Each row is where one point has got to under a steady rotation. How many steps took it there?
The counts run from 0 to 207.
[115 119 134 133  96 134 139 120 193 142  93 179 140 117 139 115 152 104
  68 119 143  97 156 151 120 124 154 115 172 146 127 155 137 134 108 126
 131 125 111 156 112 127 124 168 136 126 102 137 145 186 107 105 153 126
 129  99 131 152 109 129  97 150 132 118 117  59 137 196  73 126 124  80
 140  95 129 129 131 136  86  96]  57
[109 128 120 106  85 129 126 132 168 154  88 178 134 119 146 107 139 104
  79 136 151 100 151 158 123 111 123 140 162 131 143 157 117 120  95 132
 127 114 121 170 123 156 110 174 176 115 109 119 142 178 103  90 137 153
 133 117 111 152 104 135  79 143 155 129 108  68 109 204  95 115 100  97
 143 107 142 124 127 129  87 105]  147
[109 123 123 127 100 118 164 134 191 144 116 157 163 131 145 112 184  97
  78 132 142 130 127 143 119  84 162 133 162 136 140 152 135 115 103 118
 112 106 139 164 129 126 111 136 126 130  99 137 139 181 136 101 151 152
 104  88 110 164 129 141  92 147 139  91  89  79 116 210  94  93 135 107
 118  95 150 125 114 112  86 113]  70
[122 119 113 118  97 130 154 124 175 156 107 185 127 129 140  98 144 108
  97 117 131 114 131 133 123 119 146 102 162 136 118 129 142 120  98 114
 114 135 120 171 109 125 105 172 148 109 121 115 148 213 139 113 161 128
  95 127 110 147  99 149 111 163 156  86 108  58 137 177  78 127 114  98
 122  97 114 130 120 119  77  90]  47
[110 120  84 126  94 121 143 109 189 140 106 171 161 118 127 102 163  95
  86 126 156  95 158 163 122  90 148 118 174 158 131 148 124 118  96 139
 106 126 136 153 126 133 113 145 137 128 131 126 138 155 122 109 135 150
 109  92 120 169 123 134  93 146 129 102  89  80 112 205  86 108 136 102
 128 123 155 141 111 121  64 132]  160
[142 115 108 104  80 127 158 112 171 161  95 183 145 111 118  92 142 105
  94 139 141  91 134 131 130 100 152 115 159 140 122 165 125 142 113 139
 124 110 121 169  82 151 101 159 127 129 136 125 148 198 108 116 162 139
  98 115 139 161 107 157  98 160 122 125 104 103 136 194 119  99 133  92
 147  90 128 146 113  84  88 138]  123
[112 115  80 124  97 124 149 126 162 147 110 189 157 125 153  91 152  98
  78 137 163 100 157 151 132 110 133  97 143 127 135 147 144 119  88 125
 113 130 122 153 128 115  97 146 144 101 126 113 166 171 144 110 125 161
  88 117 106 135 108 144 107 160 152 100 103  66 111 183  89  88 115  99
 108 113 126 125  96 121  69 114]  170
[145 120 126 113  87 124 162 112 155 155 103 192 141  97 137  85 139 108
  88 123 165 100 136 145 124 117 158  97 148 132 127 145 130 120 102 114
 116 110 124 190  98 140  97 153 135 110 125 117 162 196 137 117 149 153
  82 118 121 136 117 167 118 152 139 105 110  84 134 166 129  92  99 111
 103  85 127 133 107  96  77 141]  205
[118 121 115 115 101 133 154 136 178 151 107 180 131 137 149  93 144 115
  97 118 129 122 130 132 126 123 144 104 159 132 122 135 146 121  98 115
 120 130 117 170 108 131 101 176 151 109 120 109 152 215 137 107 159 130
  96 132 113 146  93 149 111 163 155  92 105  59 135 185  91 119 116  96
 131  89 113 126 122 112  85  88]  48
[111 114  79 123  87 124 154 129 163 151 112 179 158 135 164  95 152 107
 101 149 143 113 139 150 135  93 121 110 146 121 125 146 138 104  75 128
 120 129 124 156 125 122  88 143 154 109 131 111 161 165 143 104 135 162
  92 121 103 141 106 150  96 168 155  95  95  67 102 190  97  89 126  96
 115 116 128 123  99 110  82 119]  168
[135  91 114 125  87 135 161 122 161 177 124 166 169 103 142 124 164  99
  68 146 176 109 161 168 139 102 164 119 157 115 140 167 118 126 101 125
 126 107 120 161 124 133  98 131 123 120 124 120 152 164 135 109 156 155
 110  90 141 155 125 144  99 139 113 129  90 113 120 206 116  79 113  93
 124  93 147 136  94 107 103 125]  191
[134 111 118 116  95 135 155 144 158 196 107 166 145 107 148 109 173 102
  68 141 153 114 138 141 104  95 164 151 145 104 141 165 131 116 102 108
 101 118 131 168 125 134 108 133 120 117 107 124 141 190 139 109 151 160
  97 108 125 144 106 141  99 144 133 119  96 106 139 184  97  75 101 103
 122  93 137 141  82 119 107 112]  104
[138  78 111 140  81 147 148 127 147 190 115 186 158 118 156 128 147 110
  75 144 150 113 166 167 129 115 140 114 170 127 101 156 123  96  73 123
 130 127 121 169 124 116  97 132 127 118 127 118 159 158 139 122 156 151
 106  97 140 147 104 150  93 147 123 118 100  84 136 180  92 102 105  99
 130 106 140 121  91 112 100 108]  97
[143 103 111 106  88 131 159 117 155 172 117 175 149 108 165 113 160 122
  95 137 153 120 141 167 119 101 150 118 152 125 131 141 118 105  79 126
 120 113 126 191 115 143  79 140 159 106 137 100 149 172 144 102 152 159
  92 119 122 147 120 167 116 148 134 118  88  90 125 187 125 100  84 112
 110 101 147 131  95 103  88 129]  201
[141 112 123  90  86 118 134 123 160 175  94 194 119 105 154  93 150 121
  84 135 155  94 136 150 103 102 156 142 168 114 140 149 110 122  89 123
 120 119 123 182 111 175  97 157 164 121 138 110 132 201 125 103 150 144
 101 108 107 137 123 150 112 148 134 118 101  95 132 180 117 110  90 108
 117  97 129 139 107 104  98 116]  115
[143  91 125 106  92 129 149 125 171 167 115 193 129 114 133 100 138 112
  83 119 165 103 150 161 128 116 158 111 178 129 131 141 115 125 100 125
 123 114 119 175  98 169  92 150 150 114 145  92 138 203 131 111 155 144
 104 108 128 146 115 155 118 146 112 112  94 104 135 186 121 119  98 111
 115  92 121 145 111  91  84 107]  118
[113 112 128 123  88 141 135 132 182 155  99 166 147 141 160 127 161 110
  80 136 130 120 136 149 128 109 143 135 176 137 120 160 128 118  94 128
 142 116 117 160 124 139 108 156 154 129 108 129 138 178 113  96 165 135
 131  94 127 164 115 130  80 156 136 115 113  62 128 211  85 128 137  79
 148 106 135 112 137 114 108  94]  60
[142  91 141 130  98 146 152 139 158 186 118 186 150 118 140 112 138 107
  78 120 149 118 146 156 121 122 148 118 162 116 117 143 131 103  93 103
 118 120 125 185 111 118 102 151 118 104 107 116 158 195 141 118 151 148
  96 123 131 137  80 157 109 141 137 108 102  73 150 166 107  97  79 115
 120  88 132 128  97 108  83  95]  14
[121 116 112 126 108 136 152 135 183 162 105 164 146 121 128 118 150  96
  70 115 151 120 151 153 111 119 149 121 150 130 141 151 149 126 111 113
 103 123 120 163 107 128 116 168 132  97  93 109 147 205 130 105 143 144
 108 135 125 162  83 136 105 143 147 111 102  90 132 191  83 115  95 105
 127  92 130 145 105 137  65  88]  139
[137 104 135 104  70 132 142 128 164 189 102 186 137 119 132 105 132 112
 101 137 142 106 136 144 137 104 139 136 174 130 125 155 104 108  97 135
 128 110 128 177 112 164  97 170 148 136 134 118 135 190 110 114 166 137
 127 100 131 158 109 163  81 140 129 114  98  87 121 200 116 103 110  99
 151  90 143 129 120  85 111 121]  28
[137 111  80 100  85 138 148 106 168 166  82 174 140 112 127 111 158 111
  88 132 142  95 144 145 107  93 161 133 166 144 117 161 124 131  99 141
 111 129 117 166  82 155 100 151 136 115 129 119 139 184 117 115 154 140
 101 124 134 171 106 145 102 167 117 126 103 100 134 188 100 135 120  90
 145 110 133 160 102 113  78 133]  126
[140  96 129 136  79 139 157 123 142 195 104 185 153 103 137 110 146 100
  78 147 159 109 146 144 133 113 147 114 153 119 110 160 132 101  89 109
 118 118 132 177 126 113 112 146 111 121 117 142 162 171 132 130 163 150
  99  95 134 144 109 159  85 143 140 109 104  90 125 176  91  77 108 102
 125  89 136 115  93 114 106 116]  100
[118 129 130 112  82 115 140 124 168 133  95 189 140 127 170  88 164 107
  85 126 143 101 129 146 113 100 146 120 159 136 118 141 129 104  87 119
 119 117 134 187 121 132 108 141 149 122 127 135 150 176 137 103 134 149
  88  99  95 127 127 149 108 159 154  91 109  46 134 174 111 100 115 103
 105 109 135 117 116 104  75 127]  80
[121 119 121 129  94 130 153 148 188 151 110 180 149 133 168  87 165 108
  70 127 129 105 143 143 123 113 153 116 154 128 122 153 146 129 110 124
 128 125 119 156 126 111 109 135 121 119 118 124 155 191 138 100 141 142
 105 109 120 125 100 131 115 161 143 111 108  47 164 180  99  83 129  84
 122 103 130 125 101 109  84 106]  175
[127 106 100 104  88 122 144 116 162 175 101 185 138 109 112 108 137  98
  88 133 173 101 149 148 127  95 156 127 166 129 137 156 110 118 101 131
 105 119 129 164 110 167 109 167 146 126 138 118 140 186 120 127 151 145
 105 104 122 166 120 157  89 140 123 100  86 122 106 195  98 109 109 106
 131 100 132 151 106 103  92 122]  32
[120 128  76 108  89 127 155 104 165 158  99 175 131 105 138 103 147 121
 101 132 139  96 159 146 120 105 140 108 153 148 132 140 131 119  87 132
 106 140 118 169 109 136  96 180 160 102 133 108 141 173 130 110 148 145
 102 139 121 164  97 150 106 158 152 112 103  72 114 189  80 117  98 101
 132 111 143 142 102 136  72 119]  43
[142 103 113 110  88 131 160 118 153 168 115 182 148 104 156 109 147 118
  95 132 162 115 145 165 120 111 150 103 152 126 132 141 120 109  81 124
 124 119 120 193 108 144  80 142 154  98 136 102 156 172 147 103 150 157
  90 124 128 148 119 168 121 146 138 113  95  91 122 181 127  99  77 119
 107  94 140 127  95  97  88 130]  202
[135 103  80 105  85 138 145 106 171 165  87 174 135 114 129 114 159 110
  87 127 139 103 151 153 105  96 156 129 173 149 115 155 126 128  92 140
 108 134 117 171  83 146 100 156 138 112 126 112 136 180 119 120 155 140
 105 125 137 173 107 144  99 162 118 122  99  97 138 192  94 142 113  93
 140 115 139 161 103 121  72 126]  127
[112 102 144 133  98 120 137 135 192 145 117 183 140 138 130 107 137  98
  75 113 154 118 141 153 135 112 143 119 187 138 134 136 121 111 102 121
 127 111 133 164 127 156 113 162 143 131 116 123 138 196 116 113 148 139
 123  84 112 154 118 142  93 134 127  86  96  76 115 201  96 123 122 104
 124  97 136 120 138 103  84  90]  152
[113 126 103 131  95 131 142 125 178 147  97 178 150 114 139 105 137  98
  68 128 162  92 173 154 135 131 135  99 148 139 140 162 134 143 115 134
 129 121 100 143 108 133 109 172 147 106 104 111 161 193 115  96 141 144
 121 124 130 153 100 127  97 152 137 131 115  80 124 203  86 111 118  79
 139  99 117 138 119 130  75  99]  54
[142 101 132 122  97 132 160 136 170 189 123 169 154 103 150 111 168 122
  77 132 151 108 158 168 117 112 164 134 153 121 145 155 123 121 101 123
 118 118 129 176 127 133  96 135 129 114 121 100 133 177 141 101 153 155
 112 113 136 149  95 142 116 129 126 131  91  93 147 189 103  76  82 114
 121  92 155 141  86 119  93 110]  107
[134  90 133 121  87 139 141 142 165 174 110 180 150 129 167 121 159 101
  61 142 151 119 135 141 127  99 162 137 172 106 125 161 121 113  94 113
 135 111 123 163 128 137 107 131 122 135 120 134 156 189 134 109 163 142
 113  78 123 138 127 139  95 151 124 108 100  96 136 192 104  99 130  79
 120  95 126 118 111 103 120 105]  187
[145 100 151 111  88 141 133 125 185 183 107 183 134 106 137 111 145 116
  79 117 145  95 163 167 113 114 163 134 188 137 133 152 106 119 111 133
 122 123 120 177 114 155 108 161 130 127 124 114 130 187 112 113 154 134
 134 104 138 151  98 142 112 126 122 128  99  76 154 183 106 109  85 108
 138  98 147 140 114 113  86 102]  24
[125 102 107 137  87 131 141 132 171 144 116 196 166 133 155  97 139 100
  67 127 160  97 163 173 142 116 134  97 159 126 117 153 132 123 100 133
 134 115 119 156 114 135  90 125 128 114 132 110 168 176 133 108 124 159
  97 103 123 122 108 143 111 160 123 120 106  75 144 183 126  94 122  96
 114 111 124 132 111  86  71 116]  86
[116 121 116 136  96 134 139 120 183 145  93 179 143 114 137 110 145 100
  64 125 155  87 174 154 129 131 144  98 157 146 140 159 137 142 112 134
 128 123 110 151 110 132 118 172 138 113 104 122 157 189 110 102 141 139
 126 114 129 152 103 126 100 149 137 128 114  71 135 203  82 119 118  78
 138  97 127 135 122 132  77 100]  55
[123 120 107 120 102 129 152 118 172 151 104 185 120 117 139 102 147 114
  96 116 140 109 142 144 115 117 147  98 164 144 120 129 139 115  90 119
 110 141 118 171 112 127 104 174 153 103 127 113 149 199 135 118 156 133
  95 133 111 153  98 153 114 155 154  87 109  59 133 177  79 128 102 102
 123  97 123 138 114 130  70  96]  46
[138  88 123 139  78 143 156 124 143 194 112 190 158 104 144 115 141 101
  75 145 157 107 155 148 134 117 145 112 160 124 106 156 128 101  80 112
 121 123 125 176 128 114 109 144 115 118 123 136 164 163 132 132 161 153
 102  95 140 142 107 158  86 142 135 108 104  87 126 178  91  84 109  98
 124  93 136 115  95 111 105 113]  99
[136  83  99 132  80 155 137 131 160 186 100 184 156 126 169 125 161 114
  67 141 136 111 162 163 120 103 142 137 174 120  99 163 125 102  76 128
 130 127 120 162 116 124  91 124 132 118 124 120 152 159 134 110 151 152
 112  98 132 145 104 136  95 155 121 125 101  84 148 186  97 115 113  86
 132 125 137 133  92 112  99 107]  95
[115 114 102 125  91 127 152 114 188 142 116 176 151 132 144 106 172 112
  98 122 131 109 141 152 118  93 155 115 183 155 105 136 133 103  86 132
 111 130 141 163 122 119 109 141 136 130 133 126 135 159 132 117 151 143
 105  97 115 159 118 143 100 152 138  82  93  47 129 193  80 110 132 104
 125 117 157 128 112 117  69 120]  163
[113 117 104 125  85 125 152 120 185 146 119 175 151 138 150 102 169 115
 107 129 124 119 128 149 121  91 151 121 179 148 105 136 137 100  82 130
 114 129 139 166 124 115 102 139 138 128 135 124 140 161 134 112 153 143
 100  98 114 158 116 147 100 158 142  85  94  45 125 194  84 108 133 101
 123 119 156 123 114 107  78 119]  164
[141 106 150 122  92 141 153 146 157 189 113 187 154 118 143 100 135 103
  83 133 142 115 140 148 130 121 143 122 149 114 125 156 135 110 110 111
 124 111 124 181 117 122 100 153 119 116 106 122 163 202 127 110 151 154
 106 124 128 136  78 163 101 142 148 117 103  75 150 176 114  77  88 106
 127  80 128 123 103  99  96 106]  16
